[[93,72,164,162,127],
[99,166,115,111,60],
[165,123,88,127,193],
[171,107,148,72,165],
[159,140,92,125,171],
[113,146,167,144,165],
[98,129,127,116,58],
[102,185,147,133,124],
[171,102,129,90,177]]
->
[[72,164,162,127,93],
[166,115,111,60,99],
[123,88,127,193,165],
[107,148,72,165,171],
[140,92,125,171,159],
[146,167,144,165,113],
[129,127,116,58,98],
[185,147,133,124,102],
[102,129,90,177,171]]

[[150,66],
[160,127]]
->
[[66,150],
[127,160]]

[[203,129,138,138,167,120,142,94,87,92],
[85,126,125,110,127,107,58,127,74,72]]
->
[[129,138,138,167,120,142,94,87,92,203],
[126,125,110,127,107,58,127,74,72,85]]

[[140,102,144,123,164],
[81,159,108,143,138],
[153,127,130,120,122],
[95,149,113,139,128],
[127,125,113,106,99],
[98,134,114,128,117],
[164,132,130,121,125],
[194,155,137,134,121],
[134,122,144,149,124]]
->
[[102,144,123,164,140],
[159,108,143,138,81],
[127,130,120,122,153],
[149,113,139,128,95],
[125,113,106,99,127],
[134,114,128,117,98],
[132,130,121,125,164],
[155,137,134,121,194],
[122,144,149,124,134]]

[[111,138,113,106,67,137,92,100,101,129,61,96,194,66,110,150],
[84,68,97,69,158,84,167,177,167,76,152,163,164,159,87,137],
[105,111,120,128,199,85,196,78,75,104,200,68,141,194,121,136]]
->
[[138,113,106,67,137,92,100,101,129,61,96,194,66,110,150,111],
[68,97,69,158,84,167,177,167,76,152,163,164,159,87,137,84],
[111,120,128,199,85,196,78,75,104,200,68,141,194,121,136,105]]

[[198,86,150,148,75,153,131],
[156,129,81,58,173,189,140],
[140,172,143,124,95,95,82],
[114,120,73,86,173,176,120],
[94,184,172,85,162,88,179],
[102,176,176,92,139,83,166]]
->
[[86,150,148,75,153,131,198],
[129,81,58,173,189,140,156],
[172,143,124,95,95,82,140],
[120,73,86,173,176,120,114],
[184,172,85,162,88,179,94],
[176,176,92,139,83,166,102]]

[[139,120,104],
[144,116,92],
[155,107,67],
[160,104,58],
[151,110,77],
[161,102,54],
[157,106,64],
[128,108,71],
[154,108,70]]
->
[[120,104,139],
[116,92,144],
[107,67,155],
[104,58,160],
[110,77,151],
[102,54,161],
[106,64,157],
[108,71,128],
[108,70,154]]
---
[[99,155,153,125,135,126,193,120,113,111,114,178,76,133,128],
[178,157,103,135,118,190,178,148,109,164,189,174,111,82,144],
[57,142,190,134,116,141,131,111,100,168,106,162,132,152,154]]
->
[[57,142,190,134,116,141,131,111,100,168,106,162,132,152,154],
[99,155,153,125,135,126,193,120,113,111,114,178,76,133,128],
[178,157,103,135,118,190,178,148,109,164,189,174,111,82,144]]

[[165,112,199,124],
[157,183,117,65]]
->
[[157,183,117,65],
[165,112,199,124]]

[[188,129,107,65,62,175,142,205,104],
[180,151,83,87,65,169,145,186,119]]
->
[[180,151,83,87,65,169,145,186,119],
[188,129,107,65,62,175,142,205,104]]

[[130,148,141,153,156,127,126,208,134,118,107,136,144,132,181],
[123,121,161,127,120,136,117,140,197,114,166,176,50,127,155]]
->
[[123,121,161,127,120,136,117,140,197,114,166,176,50,127,155],
[130,148,141,153,156,127,126,208,134,118,107,136,144,132,181]]

[[178,90,100,141,170],
[152,191,84,53,75]]
->
[[152,191,84,53,75],
[178,90,100,141,170]]

[[183,198,147,188,82,108,63,127,85,195,63,62],
[77,79,194,81,173,78,162,77,171,78,163,166]]
->
[[77,79,194,81,173,78,162,77,171,78,163,166],
[183,198,147,188,82,108,63,127,85,195,63,62]]

[[133,188,199],
[56,79,139]]
->
[[56,79,139],
[133,188,199]]
---
[[205,73,200],
[137,83,95],
[200,72,155]]
->
[200,83,200]

[[152,136,194],
[155,140,194]]
->
[194,140]

[[136,182],
[89,122],
[198,119],
[91,105]]
->
[182,89]

[[115,136,60,88],
[100,102,100,157]]
->
[88,100]

[[141,139,113,114,166],
[106,174,107,187,83]]
->
[166,187]

[[147,116,208],
[135,120,156],
[121,163,160]]
->
[208,120,121]

[[118,106,72,117,186],
[102,100,113,127,175]]
->
[186,127]
---
[[86,54,146],
[137,190,89],
[150,119,156]]
->
[[86,54],
[137,190]]

[[106,139],
[186,103],
[107,139],
[89,144],
[134,138]]
->
[[106,139],
[186,103]]

[[123,73,177,167,154],
[152,178,133,162,185],
[165,115,111,147,96]]
->
[[123,73],
[152,178]]

[[113,118],
[78,160],
[159,51],
[148,115],
[128,91]]
->
[[113,118],
[78,160]]

[[113,102,122,68,116],
[143,110,122,122,143],
[138,138,115,105,101],
[134,175,125,107,161],
[86,100,118,149,153]]
->
[[113,102],
[143,110]]

[[77,66,69],
[152,145,150],
[97,102,107]]
->
[[77,66],
[152,145]]

[[148,150,151,150,149],
[94,163,162,164,168],
[131,95,97,97,98],
[54,114,117,113,117],
[134,97,93,102,94]]
->
[[148,150],
[94,163]]

[[189,113],
[151,127],
[120,162]]
->
[[189,113],
[151,127]]

[[116,145],
[185,115],
[119,99],
[163,156],
[143,150]]
->
[[116,145],
[185,115]]
---
[[82,125,121,103,68,101,178,89,185,136,185],
[104,170,136,150,104,117,153,81,152,191,168]]
->
[[104,82],
[170,125],
[136,121],
[150,103],
[104,68],
[117,101],
[153,178],
[81,89],
[152,185],
[191,136],
[168,185]]

[[136,121,123,107,120,122],
[135,122,127,67,116,94],
[125,135,131,86,131,98],
[110,159,136,154,165,137],
[119,133,131,191,139,162],
[130,123,131,120,117,122],
[121,150,135,155,145,150],
[123,136,135,144,131,136],
[127,132,130,169,131,157]]
->
[[127,123,121,130,119,110,125,135,136],
[132,136,150,123,133,159,135,122,121],
[130,135,135,131,131,136,131,127,123],
[169,144,155,120,191,154,86,67,107],
[131,131,145,117,139,165,131,116,120],
[157,136,150,122,162,137,98,94,122]]

[[133,153,188,112,86,103,113,52,114,126,138],
[156,156,184,143,65,146,165,158,79,143,131],
[122,158,167,76,122,113,175,153,67,178,164],
[121,160,171,73,121,115,175,151,70,182,163],
[135,154,186,116,88,103,119,50,107,127,140],
[158,158,184,146,67,150,165,161,81,152,132],
[157,156,184,146,64,148,164,159,81,147,130]]
->
[[157,158,135,121,122,156,133],
[156,158,154,160,158,156,153],
[184,184,186,171,167,184,188],
[146,146,116,73,76,143,112],
[64,67,88,121,122,65,86],
[148,150,103,115,113,146,103],
[164,165,119,175,175,165,113],
[159,161,50,151,153,158,52],
[81,81,107,70,67,79,114],
[147,152,127,182,178,143,126],
[130,132,140,163,164,131,138]]

[[93,142,186],
[131,151,100],
[107,107,190],
[140,132,101],
[93,142,185]]
->
[[93,140,107,131,93],
[142,132,107,151,142],
[185,101,190,100,186]]

[[112,90,79,125,118,70,117,145,118],
[145,131,91,127,154,100,103,139,158],
[142,153,100,126,154,114,89,125,162]]
->
[[142,145,112],
[153,131,90],
[100,91,79],
[126,127,125],
[154,154,118],
[114,100,70],
[89,103,117],
[125,139,145],
[162,158,118]]

[[140,178,97,111,187,186,161],
[128,183,83,99,150,133,82],
[195,150,94,113,156,192,77],
[136,68,184,133,182,75,106],
[186,76,160,173,105,116,189],
[67,138,103,180,152,194,81],
[145,81,92,139,182,167,109],
[196,156,192,104,77,113,162]]
->
[[196,145,67,186,136,195,128,140],
[156,81,138,76,68,150,183,178],
[192,92,103,160,184,94,83,97],
[104,139,180,173,133,113,99,111],
[77,182,152,105,182,156,150,187],
[113,167,194,116,75,192,133,186],
[162,109,81,189,106,77,82,161]]

[[140,115,125,109,112,164,150,134,152,132,119,188,119],
[100,121,109,147,125,125,108,134,122,146,137,132,134],
[140,108,116,145,107,171,146,126,179,161,101,175,131],
[100,129,116,146,131,101,101,129,105,133,140,96,134],
[108,133,127,115,133,98,108,133,92,107,147,103,122],
[109,129,119,147,129,105,108,128,114,136,131,98,134]]
->
[[109,108,100,140,100,140],
[129,133,129,108,121,115],
[119,127,116,116,109,125],
[147,115,146,145,147,109],
[129,133,131,107,125,112],
[105,98,101,171,125,164],
[108,108,101,146,108,150],
[128,133,129,126,134,134],
[114,92,105,179,122,152],
[136,107,133,161,146,132],
[131,147,140,101,137,119],
[98,103,96,175,132,188],
[134,122,134,131,134,119]]

[[77,140,154,128,104,125,166,117,131,60,127,132,158,124],
[155,183,105,182,53,154,121,87,100,190,162,134,83,129],
[128,140,116,133,142,135,115,139,122,146,143,134,137,131],
[176,136,153,130,118,124,95,113,92,99,66,113,177,138]]
->
[[176,128,155,77],
[136,140,183,140],
[153,116,105,154],
[130,133,182,128],
[118,142,53,104],
[124,135,154,125],
[95,115,121,166],
[113,139,87,117],
[92,122,100,131],
[99,146,190,60],
[66,143,162,127],
[113,134,134,132],
[177,137,83,158],
[138,131,129,124]]

[[103,172,160],
[206,152,168],
[156,103,158]]
->
[[156,206,103],
[103,152,172],
[158,168,160]]
